Each row has a name. Each question is about the rows just above it.

-13.8 -44.7 47.1 47.0 30.5 -44.7 -5.4 -22.4  z518
47.1 -44.7 47.1 71.2 30.5 17.3 47.1 47.1  z636
82.9 -13.9 -14.8 82.9 82.9 -13.9 -13.9 -13.9  z286
How many times does z286 hold -13.9? -> 4
Times -44.7 occurs in z518: -> 2
Times 83.0 occurs in z286: -> 0
Which row holds 82.9 -13.9 -14.8 82.9 82.9 -13.9 -13.9 -13.9? -> z286
Count of 47.1 in z636: -> 4
Count of -22.4 in z518: -> 1
Times 47.0 occurs in z636: -> 0

-29.7 53.8 -29.6 59.4 5.2 : z636
-20.6 15.4 15.5 -20.1 1.8 : z675
-23.3 53.8 -29.6 59.4 -26.0 : z545
14.4 20.7 7.7 7.6 -18.4 : z312
-19.9 18.6 -18.2 -17.2 4.9 : z379
-53.8 58.1 -60.4 41.6 -39.2 : z408
-21.1 16.4 -19.2 -18.7 3.3 : z608
25.6 -12.8 22.0 35.2 -7.4 : z568
-45.4 60.8 60.9 52.4 -36.7 : z688
-55.7 41.7 -57.7 2.3 -24.8 : z396
z312 without one entry, shuffled: 14.4 -18.4 20.7 7.6. Gone: -> 7.7
Which entry of z688 is missing from -45.4 -36.7 60.9 52.4? -> 60.8
z675 without one entry, shuffled: -20.1 -20.6 1.8 15.5. Gone: -> 15.4
Which entry of z636 is missing from 5.2 53.8 -29.7 59.4? -> -29.6
z675 without one entry, shuffled: 1.8 -20.6 -20.1 15.5. Gone: -> 15.4
Shuffled z675 with one entry gone: 15.4 1.8 15.5 -20.1, missing -> -20.6

-10.2 -29.1 7.7 -11.4 7.7 29.5 29.5 29.5  z636
-10.2 -29.1 29.4 29.6 7.7 29.5 -14.3 25.0  z312
-10.2 -29.1 -11.1 -11.4 7.8 29.5 -14.3 25.0  z568
How many times does z636 hold 29.5? -> 3
Which entry of z568 is missing from -11.1 -10.2 29.5 -11.4 -14.3 7.8 25.0? -> -29.1
Shuffled z568 with one entry gone: -11.4 -29.1 -10.2 -14.3 -11.1 7.8 25.0, missing -> 29.5
Count of 29.4 in z312: -> 1
How many times does z312 hold 29.5? -> 1
Count of 7.7 in z636: -> 2
z568 without one entry, shuffled: 7.8 -11.1 -29.1 -14.3 -10.2 25.0 -11.4. Gone: -> 29.5

41.3 70.2 7.4 17.7 7.4 23.7 43.0 7.4 46.4 41.2 -51.7 33.2 -1.2 0.8 -40.9 -> z286
-19.0 -21.9 -1.4 1.0 5.7 31.0 34.6 -37.6 11.6 30.9 -19.8 -22.9 68.5 -1.3 -7.1 -> z408
6.0 70.2 -36.8 17.7 7.4 23.7 43.0 -16.6 46.4 45.6 -20.6 31.5 26.8 2.7 -12.8 -> z379
-2.3 43.5 -40.6 12.9 6.8 27.1 41.7 -23.5 37.6 42.6 -18.3 15.9 40.7 1.6 -9.2 -> z545
19.6 45.9 21.9 1.0 10.6 1.4 12.1 3.0 8.8 33.2 -76.0 23.3 -12.9 -0.2 -61.8 -> z396
-4.2 -32.3 -18.2 -12.2 9.3 10.6 22.0 -17.5 -17.8 22.0 -69.5 -23.8 28.3 -3.4 -69.5 -> z568
Times 22.0 occurs in z568: -> 2
Which entry of z408 is missing from -21.9 11.6 5.7 -1.4 31.0 -19.0 34.6 -7.1 1.0 -37.6 30.9 -22.9 68.5 -19.8? -> -1.3
z286 without one entry, shuffled: 7.4 23.7 7.4 70.2 43.0 -51.7 0.8 17.7 41.3 7.4 -1.2 33.2 46.4 41.2. Gone: -> -40.9
Times 7.5 occurs in z286: -> 0
How many times does z286 hold 41.2? -> 1

-29.5 70.4 15.3 70.4 -> z688
-10.5 70.4 -10.5 70.4 -> z608
-15.6 70.4 0.6 0.5 -> z312
-40.2 59.1 -25.4 10.4 -> z545
-40.2 59.1 -25.4 5.3 -> z675
Times 70.4 occurs in z608: -> 2
Times -25.4 occurs in z545: -> 1
Shuffled z312 with one entry gone: 0.6 -15.6 70.4, missing -> 0.5
Count of 70.4 in z688: -> 2

-7.6 -10.2 14.3 26.8 47.3 : z312
1.7 8.7 -16.4 -11.6 -6.8 : z688
-15.6 1.6 -37.1 -27.5 -2.7 : z396
-17.2 -27.9 28.2 15.3 16.8 : z408
5.9 2.9 0.5 8.4 9.7 : z545
36.5 37.3 0.3 45.2 75.3 : z286
-49.2 -23.3 -47.2 -18.8 48.0 : z675
10.7 10.7 21.1 18.3 10.7 : z568
-34.9 -34.5 0.9 2.7 31.8 : z636
85.1 90.9 -41.0 -15.6 -43.2 : z518
20.1 25.2 -18.0 1.1 -18.0 : z608
Count of 10.7 in z568: -> 3
Times -18.0 occurs in z608: -> 2

36.3 -2.8 51.4 57.6 12.1 -> z286
-5.0 -33.2 -9.4 -33.2 64.6 -> z636
5.9 -58.3 -15.7 46.4 5.9 -> z568
71.6 17.9 17.8 5.0 40.6 -> z608
Which entry of z608 is missing from 40.6 17.8 71.6 5.0? -> 17.9
How many times does z568 hold 5.9? -> 2
Shuffled z608 with one entry gone: 40.6 17.9 71.6 5.0, missing -> 17.8
Count of -33.2 in z636: -> 2

